In the data rows, the value 128 means zero.
Here are some points:
141|138| 96| 85|156|104|103|172|182|117| 98|126|106|142|168|118|101|119| 87| 79| 84|107|139|128
 59|179|109|125|151|116|125|152|180|144|124|114|105|133|191|154| 76|134|134| 83| 97|104|108|107
114|134|169|176|156|164|137|103| 82|134|101|102|128|118|121|172|138|114|165|138| 93|120|143|118
247| 44|134|161|105|138|119|103|107|102|154|130|173|119| 55|118|161|128| 98|156|170|127|167| 99
237| 88|126|153|126| 93| 71|123|117| 91|156|187|148|159|167|144|170|148| 57|144| 95|122|195|153
 94| 87|198|124|124|211|129|112| 60|190|155|154|106|101| 75|112|163| 91|191|140|128|134|136|117
254| 95| 54|142|126| 81| 78|118|123| 73|141|152|138|173|135|140|181|116| 39|140|113|167|181|185
226| 78|107|105|103| 68| 90|129|164| 51|122| 95|181|111|124|145|117|171| 34|119|107|107|152|123
 45|125|161|152|115|190|148|105| 95|152|107| 61|140| 92| 94|108|120| 75|188|129|154|135|120|114
218| 92|110|146| 93| 72| 89|125|131| 54|112|112|202|138|145|159|145|144| 45|119| 88|134|199|164
167|146|118|107|118| 85|117|123|174| 98|134|125|132|153|144|162| 92|196| 52|135| 84|113|144|138
107|179|135| 79|173| 78| 98|177|183|181|133|162| 82|165|199|219| 84|209| 87|100| 74| 96| 82|109
 89|146|138| 68|125|125|125|163|159|122|108|113|119|112|172|159|115|161|116|104| 60|120|118|152
  1|176|150|119|145|187|156|138|146|180|104| 66|102| 94|165|111|101|106|190|107| 99| 97|105|116
109| 83|180|132| 92|193|132|132| 91|150|141| 83|143| 60| 88|114|123| 98|192|142|158| 88|173|105
 92|107|161|112|132|181|158|128|122|144| 93| 92| 97| 96| 95| 74|119| 55|183|121|182|156|140|129
 16|218|115| 96|149| 87|122|150|145|125| 91|141| 74|140|215|191|119|206|107|122| 33|159| 73|181
 72|153|136| 96|147|155|146|152|159|147|117|117|117|110|163|136| 96|124|157|100|101| 98|124| 88
214|115| 81|143| 94| 72|142|119|152| 73|130|104|177|143|112|119|123|168| 59|139|148|124|146|123
192| 62|127|174|114|147|110|112| 82|121|148|110|150|153|110|115|154| 73|130|110|146|106|197|106
132| 77|161|118|123|167|136|116|117|164|122|151|111|117| 81| 77|150| 87|151|137|174|174|131|118
130|124|146|193|108|138|140|111| 73|132|136|102| 84|102|106|105|141| 85|191|141|189|141|166|128
  0|179|168|125|149|184|150|147|133|183| 95| 96| 48| 93|149|146|104| 75|216| 99| 77|127|113|101
 33|238| 83| 87|135| 64|155|150|179|110| 95|119|115|152|207|172| 87|174|104|101| 89|118| 76|161
  0|155|157|123|169|162|157|143|115|213|121|143| 69| 99|178|137|123| 99|196| 98| 98|157| 94|161
 54|151|125|130|100|171|137|123| 99|156|121| 90|137| 77|127| 98|137|102|201|111|178|133|131|127
155|147|106|160|110| 98|146|117| 89|116|144|111|142|148|124|154|114|149| 92|131|140|123| 99|109
 62| 87|172|116| 86|206|154|117| 73|154|109| 94|144| 79| 61| 63|162| 82|226|151|171|190|119|159
 45|208|101|126|174|108|144|151|168|139|133|138| 87|143|162|152| 73|174|133|109|103|116| 55|109
125|181| 99|125|155| 24| 96|128|185| 59| 81|114|125|160|207|183| 84|182| 25|118| 75|132| 90|139
 18|213| 71| 98|146| 86|126|150|162|119| 67|151| 96|156|218|125|102|100|124| 80|117|163| 77|171
221| 62|145| 92| 96| 99| 92| 70| 82| 87|117|126|173|124|123|139|141|194| 33|170|119|149|106|142
133| 87|152|132|101|159|132|118| 95|118|132| 92|152| 96|113|112|142|132|151|134|135|144|169|136
214|139|107|149|103| 98|103|129|146| 85|127|106|154|113|150|175|117|168| 74|113| 91| 76|155|113
163| 43|185|155|137|230|182| 92| 58|165|153|148|141| 93| 21| 93|184| 80|220|174|183|139|168|117
217| 77|104|146|104|115|124|121|149| 99|109| 79|165|125|102|106| 91| 88| 85|120|163|142|174|111
207| 97|117|169| 68|112|139|117|117| 71|130| 78|186|132|111| 93|179|132|105|122|154|132|212|153
 75|127|164|167|161|164|120|129| 86|158|128|101|100|101|135|152|131| 83|165|120|107|124|143|130
29 more points follow, each with its number after it:
255| 86|123|169|151|111|140|109|123| 89|154|169|152|173| 92|138|141|129| 70|159|157|134|141|139 0
172|119|150|169|118|157|136| 96| 66|101|118| 67|165| 89| 69|117|151| 81|144|154|180|168|159|133 1
255| 76| 86|198|145| 70|114| 84|130| 76|146|161|143|180| 96|111|158| 94| 63|165|191|167|148|127 2
118|110|150|180|111|201|159|102| 68|145|159| 91|126| 85| 59| 90|134| 82|236|140|204|118|123| 78 3
 79|199|107|125|130|104|140|155|170|123| 87| 60|130|126|192|147| 74|116| 89| 93|124|105|123|104 4
 53|191|138|135|157| 84|137|143|161|134|133|155| 90|131|196|184|106|171|124|121| 79|122| 91|109 5
 75|201| 99|108|160| 92|149|153|175|129|124|143| 90|148|192|188| 80|203|101|112| 64|112| 78|119 6
 35|207|122|105|126|113|137|151|159|154|130|113|111|129|163|148| 53|192|135|102|113|103| 76| 87 7
105|107|146|133|142|145|127|137|129|123|124|127|130|124|144|135|133|119|145|120|105|120|126|111 8
206| 85|120|198| 86|111|112|110| 93| 80|148|123|156|142|105|114|165| 78| 76|140|133|140|188|138 9
 30|146|161|107|138|153|144|132|129|156| 93| 64|131| 83|127|126|103|124|164|118|118|139|103|114 10
 98|188| 95| 96|170| 61| 96|154|182|121|105|167| 81|179|216|179|160|149| 60| 99| 57|142|133|178 11
 92|107|149|124|147|131|131|112| 96|153|134|166|110|126|112|171|147|146|110|142| 82|155|106|129 12
 90|179| 93|128|146|102|129|135|135|126|112|135|122|165|160|140|129|143|109|129|105|140| 68|141 13
255| 69| 99|154| 99| 76| 93|116|154| 69|167|140|177|157| 93|138|140|153| 13|134|144| 98|158|106 14
 13|136|198| 99|151|224|157|152| 89|204|124|137| 88| 88|114|126|135| 98|253|130|100|134| 94|127 15
  0|206|120|155|135|144|173|126| 89|166| 96|106| 96|130|144|134| 96|114|191|130|118|164| 72|126 16
198| 83|132|140|134|116| 96|105|107|104|146|153|143|154| 95|119|156|120| 83|141|128|164|153|162 17
254| 97|112|165|112|108| 88|135|123|114|171|110|165|122|114|118|111|118| 73|112|167| 88|192| 88 18
143| 68|182|180|124|194|157| 94| 33|159|123|112|137|106| 81|129|170| 48|160|146|132|141|172|124 19
  0|164|172|120|155|187|168|130| 84|175| 90| 88| 81|103|116|109|122| 94|215|126|111|145| 65|148 20
163|133| 91|144|108| 17| 87|128|112| 95|131|153|141|183|155|140|139|131| 55|120|120|129|140|146 21
207|162| 62|103|136| 64|107|174|226|119|149|141|126|150|180|160| 99|161| 71| 95|100| 83|147|112 22
255| 30|142|122| 99| 99| 81| 92|133| 62|140|109|191|118| 90|134|140|147| 37|147|141|125|178|134 23
 25|172|138|125|160|171|149|145|135|174| 93|136| 79|127|165|132|121| 73|168| 87| 75|115|116|136 24
 55|199| 68| 90|122|119|121|172|155|121|121|127|103|170|177|111|114|182|122| 93| 84|111|126|151 25
174| 17|198|131| 99|223|153|118|101|139|121| 86|155| 69| 58| 53|166|  0|204|136|194|149|215|129 26
 80|102|182|174| 80|203|182|113| 48|146|152| 81|168| 90| 62| 87|184|104|250|154|158|113|169|144 27
 36|196|133| 91|144|113|118|127|181|110| 77|107|120|124|200|183| 86|169|107|109| 60|140| 92|150 28
Which of these numbered points is nearest to each point below, ignoring the 2 directions in which the first points spread most? Its number follows each.
127| 90|151| 90| 72|208|131|113|115|150|169| 99|160| 76| 71| 90|117|176|158|138|156| 88|124| 98 > 7
148| 71|149|200|131|191|180| 93| 72|156|158|127|139|105| 34| 65|154| 64|219|157|211|135|158| 87 > 3
 65|213|102|121|149| 86|151|135|148|120|134|144|110|145|189|174| 86|192|128|127| 67|118| 69|152 > 6
182| 66|169|151|120|157|122| 87| 68|136|138|160|137|104| 77|108|164| 69|117|142|155|162|155|130 > 17
212|126| 84|135|109|105|106|129|117| 83|141|161|162|168|129|120|171|151| 86|126|121|121|177|170 > 25
135|156|113|151|137|122|135|148|134|150|173|182|106|147|115|121|125|184|133|143|126| 99|132|114 > 6
 99|116|151|117|108|198|135|109| 80|153|113|195|124| 99| 98| 80|170| 63|180|141|158|161|177|152 > 11
  0|194|131|106|137|127|122|140|109|168| 68|122| 91|123|187|176|116|134|133| 99| 52|151| 85|172 > 19
141|103|148| 77|107|162|125|130|129|129|122|135|127|135|105|103|160|147|161|136|135|143|111|173 > 15
142|162| 77|110|151| 49| 93|172|191|105|150|148|115|187|188|156| 77|173| 68|105| 98|109|102|116 > 14
197| 69|150|100|141|131|146|129|162|150|137|151|138|136| 67| 86|135|115|125|153|178|152|106|102 > 0
255| 64| 97|131|136|108| 79|127|151| 99|169|157|152|155|113|149|141|179| 29|131|106| 85|162| 79 > 14
193| 22|134|131|119|152|136|116|135| 99|110|101|156|116| 90| 72|159| 38|149|134|206|154|192|124 > 26
 45|152|160|117|128|181|150|127|106|159|103|105|116|110|107|144|145|112|176|136| 99|134|100|144 > 20
166| 63|179|159|129|168|117| 84|100|149|136|135|134|107| 76|133|162|133|123|164|118|143|122|123 > 12
Here are 29 other points, each followed by its number:
117|147|119| 81|129|121|144|170|170|116|149|158|127| 95|154|136|130|183|160|128|110| 86|146|133 0
108|186|128|110|163| 69|114|140|150|145|122|181| 93|165|159|142| 94|176|112|128|103|134| 60|129 1
205| 42|116| 96| 95| 86|108|107|131|123|130|142|151|119| 92| 78|125|144| 86|163|174|143|123|131 2
169|129|117|177|157| 88|130| 98| 97| 90|118|181|120|166|123|168|158|151| 57|151|107|142|108|141 3
177| 72|148|138|134|157|134|118|101|123|149|127|149|101| 89|119|129|103|145|152|151|127|125|121 4
227|128| 93|126|132| 72| 95|132|180| 88|145|166|153|168|127|115|147|140| 77|124|145|135|142|142 5
 93|221| 57| 70|136| 43|100|186|211| 99|137|140|115|168|219|161| 62|249| 65| 94| 79| 87| 81|105 6
 66|135|157|144|122|182|158|113| 85|131| 96|108|137|101|108|133|139| 55|183|147|135|149|110|129 7
153| 58|185|169|127|207|136| 99| 45|149|128|116|149| 94| 51| 72|187| 15|219|149|180|146|214|132 8
220| 88|158|195|125|113|101|106| 91|101|160|156|145|129|113|133|173|105|112|152|142|119|203|156 9
171|106|129|114|147| 97|115|131|166|143|146|156|113|138|139|163| 79|179| 68|134|114| 96|103| 97 10
129| 84|168|166|122|200|128| 85| 36|156|145|127|134| 98| 63| 75|187| 52|197|153|170|158|184|149 11
 88|165|133|139|156| 99|126|132|106|143|129|143|111|143|173|171| 94|144|121|131|110|109|108|120 12
 87|187| 84|136|128|115|116|171|120|140|136|136| 90|153|187|156|127|151|114| 94| 45| 93|126|150 13
149| 55|192|152|121|217|119|128| 54|169|178|138|130| 88| 74| 94|188|102|190|160|147|119|193|129 14
113|199| 80|108|172| 16|122|140|176| 93| 94|144| 94|177|197|250| 81|202| 42|115| 47|143| 41|144 15
198|132| 84|139|132| 55|127|109|188| 90|109|136|136|157|131|134| 93|158| 60|176|151|130| 94|118 16
113|155| 98|129|164|119|149|131|124|160|148|183| 88|179|129| 89|137|121|176|120|177|146| 77|120 17
 23|195|124|113|161|128|156|143|138|171|109|131| 71|132|186|151|106|109|167|101| 85|128|107|134 18
 20|181|109| 92|136|151|153|138|132|172| 95|108| 89|106|147|120|120|103|187|109|123|135| 71|129 19
135|124|122|117|128|155|158|148|168|133|155|100|158|103| 89| 85|105|138|175|157|174| 90|129| 85 20
 25|181|121|161|112|158|211|123|127|143|120| 86|133|110|132|111|146| 94|180|118|134|147|123|142 21
 38|190|102|144|167| 94|150|132|169|156|105|153| 99|162|175|122| 96|104|161|115|156|134| 67|135 22
136| 34|186|103|111|225|137|133| 90|179|132|131|138| 74| 39| 43|183| 34|236|123|192|104|208|127 23
201| 75|176|144|132|130|101|130|100|138|176|182|140|136| 85|101|154|127|119|135|123|139|172|128 24
173| 66|159|163|134|137|120| 90| 94|114|111|112|149|104| 98|140|162| 65|134|177|152|164|151|128 25
151|105|163|170|108|183|122|117| 85|167|167|105|140| 95| 90|104|114| 87|167|137|174| 98|162| 86 26
205| 93|132|131|119| 78|100|113|124| 86|134|158|156|165|127|177|145|177| 69|141|110|141|132|158 27
131| 50|169| 98|114|239|142|123| 96|175|160|166|128| 78| 47| 92|188|105|229|162|171|145|148|129 28
The same question for these:
255| 76|150|142|140| 91| 62|134|151| 86|165|166|156|142|137|180|144|180| 52|126|119| 87|185|117 > 14
 94|151|118| 51|180| 93|137|127|210|162|101|156|110|152|152|111|103|156| 95|129|120|163| 44|135 > 2
169|133|108|121|153| 65|112|107|157|118|146|180|113|171|143|124|128|178| 62|125|129|140|105|127 > 1
 83|147|147|158|128|184|163|118| 87|173|139|115|126|111|166|140|122|118|205|142|161|112| 94|118 > 12
190|133| 75|109|104| 81|103|134|144| 80|153|152|172|147|125|124|123|199| 69|153|124|108|172|137 > 6
  1|186|170|116|127|139|159|127|122|145| 94| 69|121|104|168|148|113|123|154|123|105|139| 78|123 > 7
255| 63|143|116|106| 90| 91|102|148| 75|151|143|184|147| 87|105|144|138| 73|141|171|147|164|131 > 5
165|112|146|194|152|130|122|115|112|131|158|187|136|133|125|153|135|114|136|126|147|127|136|108 > 12
 87|184| 72| 84|134| 51|107|150|219| 91| 96|111|120|160|195|159| 92|172| 48|109| 94|139| 83|157 > 19
104|105|156|153| 98|207|169|128| 41|140|147| 94|149| 93| 73|107|169|109|237|160|146|118|168|135 > 13
177|129| 77|135|145| 71|125|144|142|119|156|196|110|185|133| 86|129|154|107|125|150|152| 97|130 > 17
140|189| 82|143|177| 23|104|132|150|106| 93|192| 85|200|191|215|123|199| 23|143| 38|152| 53|137 > 3
142|139|116|101|166| 91| 94|152|166|132|145|192|107|160|170|164| 98|206| 79|117| 88| 99| 94|101 > 10
123|163| 68| 65|122| 54|113|154|203|106|145|146| 81|150|171|116|125|201| 57|126|126|165| 77|143 > 2
 64|118|161| 59|165|146|125|155|181|168|106|162| 97|114|139|104|137|108|175|112|125|128|133|136 > 23
